B = [ 45  12 -50 -43 -20]
B[0]: 45
B[1]: 12
B[2]: -50

A =
[[ 0.10  0.02  0.08  0.05  0.13  0.07  0.01 -0.14 -0.05  0.08  0.10  0.03
  -0.03]
 [-0.01  0.05  0.09 -0.04  0.03  0.10 -0.06 -0.14  0.05  0.02  0.04  0.10
  -0.10]
 [ 0.13  0.04  0.12 -0.07  0.21  0.03 -0.01  0.11  0.07  0.04 -0.05  0.02
   0.09]
 [ 0.10  0.00  0.03  0.09 -0.01  0.04 -0.10  0.23 -0.09  0.07  0.03  0.05
  -0.14]
 [ 0.02  0.10  0.09  0.05  0.19  0.05  0.01  0.06 -0.03  0.11 -0.03 -0.01
   0.02]
 [ 0.02  0.01  0.11 -0.03  0.08 -0.08  0.09 -0.14  0.04 -0.03  0.02  0.05
   0.18]
 [-0.07 -0.02 -0.11  0.14  0.09 -0.12 -0.13 -0.17  0.15  0.00 -0.04  0.00
  -0.10]
 [-0.05  0.06  0.00  0.04 -0.04 -0.07 -0.05  0.13 -0.03  0.02 -0.09  0.00
   0.19]
 [ 0.00  0.01 -0.02  0.00 -0.08  0.07  0.13 -0.15  0.06  0.00 -0.13 -0.03
   0.11]]
A[0][0] = 0.10
A[5] = [0.02, 0.01, 0.11, -0.03, 0.08, -0.08, 0.09, -0.14, 0.04, -0.03, 0.02, 0.05, 0.18]
A[3][0] = 0.10
A[3] = [0.10, 0.00, 0.03, 0.09, -0.01, 0.04, -0.10, 0.23, -0.09, 0.07, 0.03, 0.05, -0.14]
A[8][6] = 0.13
A[0][2] = 0.08
A[2][10] = -0.05
A[1][3] = -0.04
A[4][12] = 0.02
A[8][10] = -0.13
A[7][7] = 0.13
A[0] = [0.10, 0.02, 0.08, 0.05, 0.13, 0.07, 0.01, -0.14, -0.05, 0.08, 0.10, 0.03, -0.03]
A[5][7] = -0.14
A[2] = [0.13, 0.04, 0.12, -0.07, 0.21, 0.03, -0.01, 0.11, 0.07, 0.04, -0.05, 0.02, 0.09]
A[4][6] = 0.01
A[0][9] = 0.08
A[8] = [0.00, 0.01, -0.02, 0.00, -0.08, 0.07, 0.13, -0.15, 0.06, 0.00, -0.13, -0.03, 0.11]
A[7][0] = -0.05
A[5][11] = 0.05
A[8][11] = -0.03
A[8][12] = 0.11
A[8][8] = 0.06
A[6] = [-0.07, -0.02, -0.11, 0.14, 0.09, -0.12, -0.13, -0.17, 0.15, 0.00, -0.04, 0.00, -0.10]
A[6][2] = -0.11
A[3][11] = 0.05
A[:, 8] = [-0.05, 0.05, 0.07, -0.09, -0.03, 0.04, 0.15, -0.03, 0.06]
A[3][5] = 0.04
A[6][12] = -0.10
A[4][1] = 0.10
A[:, 3] = [0.05, -0.04, -0.07, 0.09, 0.05, -0.03, 0.14, 0.04, 0.00]
A[7][9] = 0.02
A[:, 5] = [0.07, 0.10, 0.03, 0.04, 0.05, -0.08, -0.12, -0.07, 0.07]
A[0][4] = 0.13
A[:, 4] = [0.13, 0.03, 0.21, -0.01, 0.19, 0.08, 0.09, -0.04, -0.08]
A[8][1] = 0.01
A[5][6] = 0.09

data =
[[  85.7  108.6   63.7   12.2 -142.3  176.0   29.3 -183.0]
 [ -74.4  -85.9  201.7  -46.6   -1.9    0.5  -67.5   37.6]]
data[0][0] -> 85.7
data[0] -> [85.7, 108.6, 63.7, 12.2, -142.3, 176.0, 29.3, -183.0]
data[1][1] -> -85.9
data[:, 7] -> [-183.0, 37.6]
data[0][7] -> -183.0
data[0][4] -> -142.3
data[:, 0] -> [85.7, -74.4]
data[1][0] -> -74.4
data[1][2] -> 201.7
data[1][3] -> -46.6
data[1][6] -> -67.5

a = [ 38  33  33  17  37 -22  45   8 -17  45  14  31  -9 -36]
a[0]	38
a[4]	37
a[2]	33
a[1]	33
a[6]	45

X = [-3 -3  6 20  2  7  0 -2 16 -1 -2 52 -1 -2]
X[0] => -3
X[-11] => 20
X[-9] => 7
X[-8] => 0
X[-6] => 16

x =
[[2285 4926 5956 3556 4110 7734 7817 4557 6427 7504 6975 4900 8271]
 [2708 7847 4175 5545 3721 3168 6464 7463 7293 8326 4425 4234 4987]
 [2697 8144 4398 5327 3494 4207 6834 5508 7133 9930 4922 5427 4926]
 [4860 8944 3785 6248 5059 2953 4938 4588 6200 9333 4997 6121 3327]
 [2057 7092 4386 5178 3291 5567 7546 6357 7408 8401 5305 5184 5981]
 [4411 2910 7007 4371 5314 9349 6942 5056 5309 4184 6711 5480 8643]
 [9605 4066 5985 6508 7464 4258 3371 6227 3905 2461 4633 5749 3636]
 [5406 2574 6742 5207 5190 7338 6426 8134 5652 2309 6310 4603 7354]
 [5333 3730 6763 4691 5749 9487 5765 2433 4181 5369 7295 6247 8062]
 [7994 4290 5592 6818 6369 3661 4934 8844 5901 1947 4286 4803 3937]
 [6078 8667 4653 5993 5804 3277 3774 2624 4589 8155 5362 6814 3449]
 [6452 8971 4587 6947 6093 2684 3682 3250 4735 8233 5084 6277 2918]
 [7912 6784 5372 6699 7208 3604 2771 3151 3741 5895 5097 6976 3235]
 [8619 3528 6711 5888 7637 5560 3554 4437 3787 2239 5619 6582 4863]]
Indices start at 0.
(0, 0) = 2285
(3, 3) = 6248
(11, 5) = 2684
(3, 10) = 4997
(8, 1) = 3730
(12, 12) = 3235
(7, 1) = 2574
(4, 9) = 8401
(12, 0) = 7912
(13, 5) = 5560
(2, 0) = 2697
(7, 3) = 5207
(10, 6) = 3774
(3, 1) = 8944
(3, 0) = 4860
(13, 12) = 4863
(12, 8) = 3741
(9, 8) = 5901
(1, 5) = 3168
(11, 1) = 8971
(12, 10) = 5097
(13, 6) = 3554
(11, 9) = 8233
(1, 4) = 3721
(2, 2) = 4398
(4, 8) = 7408
(2, 10) = 4922
(13, 3) = 5888
(8, 5) = 9487
(8, 2) = 6763
(5, 8) = 5309
(6, 12) = 3636
(4, 6) = 7546
(5, 7) = 5056
(5, 5) = 9349
(10, 3) = 5993
